In the data rows, the value 128 means zero.
Here are some points:
[181 107 177 200 158 144  93 104  35  87  67 117 146 178 142  62  90 121
 140 145 142  99 118 111]
[162 126 144 188 151 159  97 112 128 158  74  75 206 124 137  74 136  98
 201  87 107  97 110  37]
[108  97 119 103 103 102 145  89  67  86 235 221  82 121 121 246  86 146
 105 190 143 131 133 215]
[122 109 147 115 148 135 164 130  65 121 171 224 169  78 133  64  40 157
  92  96 144 180 133 171]
[110 117 137  78 139  92 133 162  86 133 208 187 161 133 128  75 148 122
 146 144 148 198 121   0]
[ 95  80  97 122 127  66 144 100  88 161 160 169 190 151 137  97  85 148
 243  69 132 190 142 155]
[148 177 145  70  73 142 109 166  99  66  15  87 146 174 113 118 132 129
  57 102 163 145 131 210]
[107 134  98 123 120  79 113  94 148 103 173 136 187 106 122 135  76  97
  64 188 105 195 135 255]
[123 155 130 127  93 109  98 202 212  84 124  95 201 122 117  88 111 105
 170 147 113 108 112  16]
[157 127 141 188 100 123 107 195 246 156  66  65 131  96 123  76 105  96
 161 126 124 107 109  81]
[166 143 160 123  98 117 115 176 163 189 182 117  75  79 111  32 139 135
 148 153 167 109 117  75]
[105 163 169 166  72 152 124 129  64 188 110 161 170 152 141  83 102 109
  57 171 135 128 127   0]
[116 170 131 118 166 143 125 169 255 150  73  81 153 112 116  66 127 111
 121 104 130  99 120  40]
[102 124 105 103 171  78 125 112  55  72 133 109 152 151 122 128 115 135
  61 203 147 179 137 255]
[110 100 123 142  90  77 148 113  92 112 230 139 107 115 115 166 143 136
 126 212 117  57 139 255]
[150 165 136 210 153  97 118 122 101 146 138 119 163 148 152  53 155 132
  15  97 132 116 131  57]
[120 115 130 108 117  95 156 107  97  98 125 117  90 122 128 236 101 128
  92 194 125 100 130 255]
[ 93 120 106  84 109  90 166  94  66  85 238 249 108 124 118 225  91 131
  86 143 136 167 157 188]
[156 101 140 115 136  55 128 149 211  69  81 117 118 136 143 146 153 116
 255  43 131 104 121 158]
[125 110 126  86 120 115 135  93   8 109 199 158 141 135 152  90 117 170
  93 217 162 180 160  84]
[178 155 104  84 136 116 112 122 128 172  55 128 151 140 118  44 224  97
 194  89 121  93 122 125]
[146 146  91  75 221 122 181 130 145 156  12 161  76 127 115  54 159 146
 141 138 108 114 139 183]
[157 136 127 159 127 178 113  85   0 119 111  86 157 126 133 126 169 130
 186 102 136 122 125 141]
[112 145 127 112 156 104 148 211 148 142  41  99 121  80 135  46 163 135
  72 144 158 185 132 129]
[109 130 202  46 130 158 107 152 230 230 140 118 126 141 124  62 134 112
 130  66 114 141 122  57]
[162 125 174  72 139 150 106 120 136 154  82  95 174 117 134  77 146 114
 255  61 118 105 114  87]
[120 125 107 137 123 158 107 221 248 177 100  99 119 132 115  96  62 100
 191  97 101  95 124  85]
[101 112 110 123  93 112 120 106  84  84 150 133 106 114 117 158  93 112
 118 204 158 160 125 255]
[128 161  99  72 157 111 162 107 107  97 189 220  56 132 139 160 101 145
  77 171 132  94 122 201]
[103 125 114  97 135  84 146 126 153  84 197 193 140 105 118 238 104 130
  59 126 115  63 140 255]
[ 95 108 103 181 123 113 144  83 195  71  68 203  64 103 131 244 122 155
  97 136 132 125 134 222]
[160 103 158 153 171 164 115 163 184 255  76  83  90 126 119  36  93  93
 185 102 108 109 103 122]
[130 132 101 128 154  98 184  88  18 141 239 169 103 108 131  78 113 144
 160 164 138 102 129 230]
[ 93 132  97  60 102  79 143 138 154  74 230 127 123 100 117 232  96 118
  60 219 169 141 143 187]
[109 105 102  77 121 130 117 105  47  66 148 152 169 118 123 223  86 134
 115 117 111 240 148 255]
[168 119 164 165 148 157 133 159  82 163  79  64  86 161 116  71 185 124
 181 138 114 113 114  11]
[153 112 203 211  98 152  93 108 152 253  99  61 156 129 128  83 131 119
  71  90 158  86 101  94]
Then 12 other points, each followed by its number:
[111  97 120 120 106  93 154  80  72 126 120 139  91 128 142 255  96 128
  92 234 151 147 136 177] 0
[171 118  89 149 150  85 108 159 180 187  36 115 187 105 108 159 173 136
 156 110  98 108 129  32] 1
[116 123 190 204 180  69 132 178 197 143  86 112 113 141 109  67 192 102
 143  74 104  97 122  80] 2
[148 141 142  91 134 159 106 118 255 180  59  93 108 115 128  86 133 114
 188 122 118 110 123  47] 3
[137 133  58 124 101 158 127 163 247 176 160 107 103 138  80 126 184 124
  65 127 126  68  99 147] 4
[120 113 123 139 141 139 152 120   0 172 125 182 161 128 138 140 143 157
 131 161 130 107 135  76] 5
[152 127 169 118 121 169 124 180 100 170  89  92 113 151 138  69 237 122
 114  65 112  99 129  51] 6
[159 129 168 195 145 188  98 153  98 134  76  75 147 127 133  72  71 102
 234 101 116 114 110  33] 7
[121 141 156 102 144 169 101  83 127  95  91  53 228 137 161  61 171 118
 159 104 116 117 119 100] 8
[109 111 103  85 119  71 120 160  43 118 120 110 135 146 138 121 206 151
 206  82 131 145 146 255] 9
[127 134 140 174 158 159 125 131 198 193  61  79 102 187 131  74 143 101
 165 111 113  90 119   0] 10
[144 102 155 141 134 134 112 122 203 104 116  84 238 125 138  60 109 110
 135 123 129  88 114  56] 11
Which three of these numbered points are nearest to each point below, looking only along the 4 directions in which the first points spread most? Their numbers follow each, nearest first.
[152 128 186 244 143 149 110 162 145  71  69 103 154 152 132  76 139 110
 104  83 105  82 119  26] > 6 11 10
[168  99 165  63 136 114 135  58  97 143 114 216 133 109 147 128 107 157
 198  68 137 102 136 206] > 9 5 8
[148 133 164 115 103 142 113 121 255 100  98  81 107 144 122  84 159 106
 207  95 112 104 118  51] > 3 1 2
[120 100 138 192 164  68 131 151  85 171  54 106 167 143 134 125 158 121
 117 201 155 105 124   6] > 6 11 8
[168 114 130 131 112 106 120 116 165 185 110 113 104 137 147 145 199 131
 255  41 101  77 127  66] > 1 3 7
[130 129 198  64 132 183 119 132 108 231  89  78 171 143 134  71 147 119
 200  88 112 100 121  37] > 7 6 10
[202  53 167 122 203 152 100 106 131 127  91  59 129 160 145 102 168  89
 150 128 121 100 123 106] > 8 6 1
[163 138 136 122 148 152 118 147 250 128  74  15 158 116 141  85  85 130
 112 148 112 125 118  64] > 2 1 11
[102 141 122 197 151 136 123 178 233 149 141  58  93 136 116  69 130 102
 226  92 106  94 121  53] > 3 1 2
[ 96 157 146 173 131  72 160  58  44 143 146 192 131 109 115 135 109 122
 164 202 159 145 126  77] > 5 0 8
[147  84 172  51 137 131 112  91 176 108  60 149  76  98 180 174 141 168
 159 125 122 134 112 249] > 9 0 4
[148 150 188 170 131 158 117  84 208 156  77  74 115 130 143  55 199 111
 123  96 127 101 115  28] > 10 2 6
[100 135  88 110 115 105 128 105  81  57 224 244 120 126 110 151 106 130
  40 144 176 144 142 235] > 0 5 9
[134 158 164 163 139  90 110 112   0 124 221 120 191 125 121 124  99 144
 196 135 102  95 113 130] > 5 9 8
[ 97 167 124 174 125  53 149 139 166 115  40 118  83 119 161 192 113 146
 213 142 104 171 145  29] > 1 2 11
[156  86 183 191 141 170 130 130  31 134  97  86  69 148 158  94 181 138
 156 119 118 121 140  81] > 8 6 5
[111 132 100 111 102 148 113 165 255  84 120 110  88 121 133  47 130 122
 105 116 140 121 128 235] > 4 1 2
[130 141 135 216 133 165 139  90 151  47 155  64  52 144 127 141  22 132
 204 105 116 126 140 206] > 9 0 8
[143 120 122 212 123 168 101 120 132 157  80  88 195 147 126  90 195 108
  51  78 120 123 116  58] > 6 8 11
[148 103 131 117 160 189 120 157  37  49 142 125 110 112 141  86 168 176
 133  32 142 158 142 195] > 9 5 8
[110  88 110 192  67 102 124 196 215 126  46 135 120 154 107 104 162 104
  53 108 145 115 125 220] > 4 2 1
[153  95 131 179  81 147  92 181   0 141 146 143 165 139 150  95  85 121
 131 126 144 128 119 147] > 5 8 6
[110 136 145 183 121 124 149 126 199 131  89  77  82 103 130 198 133 116
   0 178 121 182 110 156] > 4 0 11
[ 99 120 115  99 107  91 158  95  78  88 170 178  80 124 126 194  99 145
  74 184 134 182 146 255] > 0 9 5
[ 95 123 143 131 111 197  93 198 218  72  53  94 185 131 120  79 151  95
 113 115 114 108 117  83] > 2 1 11
[166 104 163 196 112 171 136 197 145  94 130  96  87 134 121  86 143 132
 111  13 116 131 132 109] > 1 11 2
[111 135 114 107 162 125 186 131   0 222 217 136 152 147 124 126 161 124
 152 105 118 115 140  22] > 5 8 7
[124 138 131 129 136  79 119 159  93 189 114 108 177 146 120  58 172 121
 255  98 110 110 126  34] > 7 8 6
[142 102 134 223  91 106 112  95 166 127 103  86 186 122 114 130 154 102
 255  93 108  91 124  63] > 1 7 2
[ 76 102  93 116  82 163 146 190 238 143  54 102 169 122 135 157 129  96
 187 152 111  98 115  37] > 3 1 2
[194 133 131 181 118  88 113 153  49 172 113  97  83 150 159 104 170 137
 176  96 125 122 131  64] > 8 6 7
[144 141 120 175 103 174 108 200 181  62  93  86 174 130 126  72 190  88
 107  82 108  86 111  64] > 2 1 11
[105 126 139 143 120 128 149 159   0 113 252 211 123 114 129  92  66 162
  81 120 135 195 142 120] > 5 0 9
[143 128 178 171 131 109  88 119  78 250  77  72 179 158 162  69 191 106
 136  95 126 100 112  55] > 6 7 8
[137 121 128 154 163  40 108 176 183 221  84  86 151 162 137 111 137 126
 201 104  95  83 124  63] > 1 3 2
[110 156 107 138 210 185 117 153 146 206  69  98 132  99 121  46 194 137
 126 123 135  81 126  43] > 6 10 11
[ 91 185 135 115  63 147 137 219 127 161 158  68 137 188 104 132  99 101
 156  74  98 118 134  51] > 11 1 2
[147 133 158 154 122 177  97 116 248 130  82  78 163 129 133  81  91  99
 210  80 105  95 110  49] > 3 1 2
[157 135  84  88 150 215 123 106 167 159 128 118  96 101 133 137 133 123
  97 188 123 138 123  26] > 11 4 1
[101 158 148 119 146 198 122 200 148 112  88 136 123 120 118  77 170 153
  82  42 140 109 137  61] > 11 2 1
[101 156 135  85 138 142 141  70  82 141  83 206 137 146 129 139 212 187
  61 117 129 173 127  28] > 5 8 6
[170 129 179 143 122 104 144 135 240  59  50 140  72 167 147 106  95 136
  68 128 121 133 129  63] > 4 11 2
[181 136 122 134 142  20 109 112 123 113  76 107 107 121 132 153 118 135
 198 193 131 141 132 155] > 9 8 1
[ 99 106 113 103 109  98 167 102  84  87 186 134 101 120 119 199  89 147
  92 190 139 139 132 255] > 0 9 5
[146  86 127 122 115 122 115  92 184 110  44 122  97 140 140   0 120 119
 204 155 182 201 114 169] > 8 1 2
[152 119 146 133 131 140 108 178 255 124  68 101  78 135 153 123  58 118
 125 128 123 101 123  80] > 4 3 2
[127 136 135 132 117 224 156 128  71  65 161 143 148 129 118 110  41 135
  57 158 175  91 139  75] > 5 0 11
[127 203 101 151 130 167 118  92 151 106  82  96 196 128 108  39 129 103
 169  96  97 102 136 132] > 8 1 6
[161 165  77 150 132 183 103  57  81 101  62 111 182 143 119 132 137 132
  82 113 113 121 121 210] > 9 8 0
[101 103 162 100 144  81 104 159 255 176  79 108 157 105 129 105 215 117
 150 114 113 130 120  73] > 3 1 2
[132 132 106 166 157 129 137  60  76 205  56 122  76 136 136 157 106 153
 181 204 180 103 141  42] > 8 5 6
[ 86 170 117 178 198 158 106 154 195 200  56  68 152 112 112 105 187  97
 146  82 104  97 116  59] > 2 1 10
[134 139 100 139 176 144 114 143 180  91  83 122 148 134 101  64 206 124
   0 137  99 141 116 195] > 4 8 11
[128 136 104  70 130 183  96 122 244 162  91 131 171 121 150 159 145  96
  87 114 134  65 119  51] > 4 11 2
[132 127 165 211 135 129 138 106 121 176  64 101 150 133 135  49 237 117
 150 102 110  98 126  16] > 6 7 8
[110 148 137 191 146 128 113 131 183 113  92  88 147 135 124  78  95 114
 255 102 105 109 127   9] > 1 7 3
[128 168 103 136 106 151 140 198 101 160  83  90 112 143 150  52 115 127
 252 104 135  63 120  66] > 7 8 1
[150 117 107 138 124 159 107 131 193  77 119  65 205 107 124  98 130  98
 255 127 110 101 101  48] > 1 2 3
[128 136 146 213 139 114 109 177 242 127  67  77 130 133 130  66 134  88
 193  94 105  88 117  51] > 3 2 1
[153 118 171 207  90 114  86 160 195 133  87  94 195 126 134  63 130  98
 162 103  95 121 113  25] > 10 11 2
[137 139 135 145 149 116 112 154 255 183  39  35 118 143 118  90 121 112
 225  89 110 111 117  85] > 3 2 1
[ 91 115 121 116 140 128 141  52  84  99 161 144 169  95 133 185 138 149
  43 206  98 190 135 215] > 0 5 9
[120 163 152  88 137 186 147  91  69 114 166 113 113  93 108 255  85 107
  60 172 110 112 142 202] > 0 9 5
[174 101 130 203 194 167 104  95  96 159  80 116 132 146 127  73 175 121
 193  77 121  94 125  30] > 7 8 6
[175 115  94 182 113 206 101 111 185 187  75  90 136 139 132  71 143 109
 163  90 117  95 111  48] > 10 2 1
[122 132 123  81 144  97 107 102 173 114 197 196 157 153 134 130 150 152
 181 152 134  73 123   0] > 11 1 5
[133 135 121  89 129 123 112 151 255  96 133 106  88 123 129  88 135 115
 140 129 124 136 122  87] > 4 1 3
[100 169  97 112 136  94 150 107 127  77 179 165  94 111 112 222  99 145
  38 161 122 130 129 255] > 0 4 9
[158 135 164 101 126 170 111 188 128   3  71  76 180 116 152  59 161 123
 196 106 111 113 121  51] > 8 7 6
[101 121 110 169 100 125 131 157  47 129 113  82 171 115 113  52 173 136
 255 131 116 118 122 151] > 8 7 9
[164 109 190 114 201 165 110  84 182 146  66  98 170 148 157  77 166 105
 111  86 109  99 118  26] > 6 10 11
[131 137 120 133 173 157 124 105  42 219 129  77 115 144 132  60 201 140
 231 101 116 141 134  34] > 7 8 6
